(in the rows, 128 means zero)
Named moves (each a turn or a mirror), then the moves between two rows, first move first; the first pair answered
K_985:
[160 127 144 139 121 143 119 140 134 166 142 116 123 120  92 111 107 108
 137 116 125 115 160 119 126 165 106 134 136 155 146 103 144  95] |-> [162 127 141 136 124 144 124 142 140 166 147 120 122 125  89 114 110 109
 140 117 124 116 162 114 124 162 105 131 138 157 146 100 144 100]
[115 131 130 101 139 105 141 124 152 133 111 118 133 120 120 132 144 150
 106 143  88 143 125 156 136 106 108 130 133 123 118 139 124 142] |-> [115 129 131 101 138 106 141 128 150 134 110 117 133 120 120 135 147 149
 106 143  89 142 126 158 133 108 107 130 137 125 116 141 124 142]
[ 97 147 112 136 134 150 120 115 139 122 135 148 115 130 138 128 118 128
 116 128 144 148 134 124 127 116 148 113 130 133 129 102 136 115] |-> [ 98 142 120 135 128 146 101 112 134 120 123 136 111 116 143 121 114 124
 114 124 143 149 135 130 138 123 147 127 124 135 122 109 141 109]
[147 144 135 130 134 151 132 127 134 153 124 107 120 149  97 156 119 147
 146 171 110 119 125 140 110 126 110 118 113 141 134 141 139 131] |-> [149 137 144 131 127 147 115 123 120 153 109 101 114 135 100 149 117 142
 142 167 110 120 124 146 118 133 109 132 107 137 131 150 143 125]
K_401:
[151 115 151 121 113 126 104 149 166 129 142 121 120 129 108 124 104 128
 129 143 130 145 150 143 123 161 113 118 124 137 133  96 139 118] |-> [148 119 153 121 123 123 105 151 167 131 137 128 124 127 108 121 110 127
 130 158 127 140 149 144 119 161 114 118 120 143 126  89 136 121]
[109 133 152 116 132 121 132  98 109 115 123  77 110 163 129 148 157  92
 158  82 141 160 125 153 113 146 174 158 106 137  93 124  88 105] |-> [112 137 151 120 131 120 147 102 116 115 135  87 117 169 124 155 155  91
 160  78 144 157 126 150 103 146 174 153 114 138 102 109  85 108]
[ 85 121 113 122 135  96 153 126  95 153 124 161 140 134 137  91 105 140
 146 126 116 130 102 139 126 136 117 123 171 148 150 135 150 132] |-> [ 83 121 113 121 138  95 144 123  90 153 117 158 138 130 138  88 109 138
 146 125 114 129 100 142 133 139 114 123 169 149 149 144 150 127]
[142 145 163  93 110  96 172 142 154 140 118  95 110 183  83 167 135 124
 162 154 126 144 111 123 112 142 122 118  87 149 147  73 133 148] |-> [136 150 164  89 132  94 165 137 142 141 100 107 115 171  90 159 152 129
 154 191 112 138 114 131 120 135 119 122  80 159 127  79 124 155]
K_556:
[143 118 134 145  82 155 148 121 147 135 153 136 107 153 129 114  98 117
 128 105 111 133 116 126 112 159 141 125 139 131 129 176 101 119] |-> [135 119 131 154  78 153 153 128 153 134 156 146 111 147 136 112  98 113
 130  92 117 126 116 122 109 153 143 121 146 128 133 162 100 118]
[130 118 140 115 105 124 109 120 119 119 112 100 117 135 142 128 122 127
 126 108 133 141 119 128 126 132 134 157 108 126 140 166 128 121] |-> [113 115 130 134 104 116 116 130 128 112 125 126 132 121 155 118 120 114
 132  86 157 131 127 120 127 126 141 146 128 114 148 130 123 123]
[128 120 109 132 103 123 182 145 116 106 154 128 121 159 144 134 129 122
 129 124 154 121 105  98 121 136 139 111 137 101 161 122 151 117] |-> [143 127 120 115 105 133 174 130 104 113 144 103 106 171 127 139 132 132
 125 146 137 131  99 107 120 145 134 123 121 114 151 153 151 118]
[122 108 105 126 135 119 123 140 121 121 134 141 152 113 120 157 163 125
 107 114 131 118 142 142 138 101 136 111 137 135 124 127 137 138] |-> [130 113 112 113 134 121 119 131 114 126 128 124 146 122 111 162 160 131
 102 128 116 126 139 150 134 106 134 116 124 143 118 148 139 139]
K_68:
[103 147  90 166 150 125 133 146 117 130 158 162 127  91 157 104 131 125
 144 132 149 102 169 120 158 126 108  83 161 143 117 118 139 120] |-> [109 134  84 164 123 117 144 149 137  98 172 139 130 109 158 128 116 128
 145  79 172 120 151 108 135 118 128  85 156 117 137 119 135 126]
[151 104 153 161 132 126 178 127 136 130 101 135 123 122 110 125 103 117
 113 119 136 113 159 119 151 154 109 148 149 165 127  70 145 132] |-> [151  99 150 162 123 124 182 127 144 122 106 129 125 127 111 135 100 116
 112 102 145 117 153 116 147 146 117 146 151 158 131  67 140 135]
[110 121 112 119 141 136 109 141 131 152 133 150 124  97 111 120 113 107
 128 146 121 105 145 106 147 145 132  90 165 141 138 120 139 133] |-> [102 115 107 123 128 129 121 145 144 138 143 145 131 107 118 131 106 105
 128 119 137 111 136  96 131 138 145  84 167 128 151 109 132 138]
[110  97 137 128 171 127  73 119 107 145  65 118 132  79 159 113 178 105
  77 150 107 133 112 159 137 148 147 137 112 116 137 136 164  78] |-> [ 94  96 124 143 176 120  85 132 119 140  71 144 147  66 178 110 179 104
  81 135 121 125 114 148 133 136 152 123 127 106 144 109 160  82]
Then:
Each pair is 2 to 3 moves apart.
[153 102 150 100  84 133 122 123 139  96 130  71 106 165 108 154  97 123
 127  69 139 161 104 123 115 142 140 155  96 116 151 163 132 113] |-> [121 147 146  97 178 115 179 141 162  99 125 157 146 167  93 160 149 143
 131 174 103 128 117 127  90 107 143 138 109 147 115 100  97 154]
K_985 K_401 K_401
[108  90  92 139 109 141 110 147 118  97 135 123 126  97 147 116 112 103
 114  79 161 130 130 112 142 105 127 142 134 115 120 132 109 138] |-> [139 104 104 107 121 160 120 121 109 109 134  88 100 146 102 138 124 130
 109 123 126 143 119 126 127 113 114 142 107 138 114 187 108 141]
K_985 K_556
[152 122 117 151 105 144 127 126 127 165 135 134 116 124 122 109 107 111
 144  94 160 120 150 119 151 153 108 115 166 128 149 112 150 101] |-> [159 134 112 142 114 151 148 122 139 167 148 137 114 150 103 122 110 124
 150 110 149 124 144 116 135 151 107 105 166 137 152 117 146 111]
K_556 K_985 K_556
[116  83 169 135 122 141  88 132 132 139  89  79 120 106 125 110 122 103
 134 102 115 100 152 126 158 142 107 121 113  97 133 162 124  93] |-> [124  94 151 142 115 142 142 149 175 138 138  99 133 151  99 134 107 108
 151  76 129 103 152 103 129 134 115  91 140  92 167 120 116 106]
K_401 K_985
[ 88 139  99 158 154 109 164 158 157 150 170 183 105 134 109 118 112 169
 164 138 134  94 148  80  93 100 106  75 133 158 143  88 122 123] |-> [126 132 124 117 121 118 153 129 150 135 167 102  70 183  78 151 102 186
 148 129 115 132 117  89  70 115 110 101  88 156 150 162 122 122]
K_68 K_556
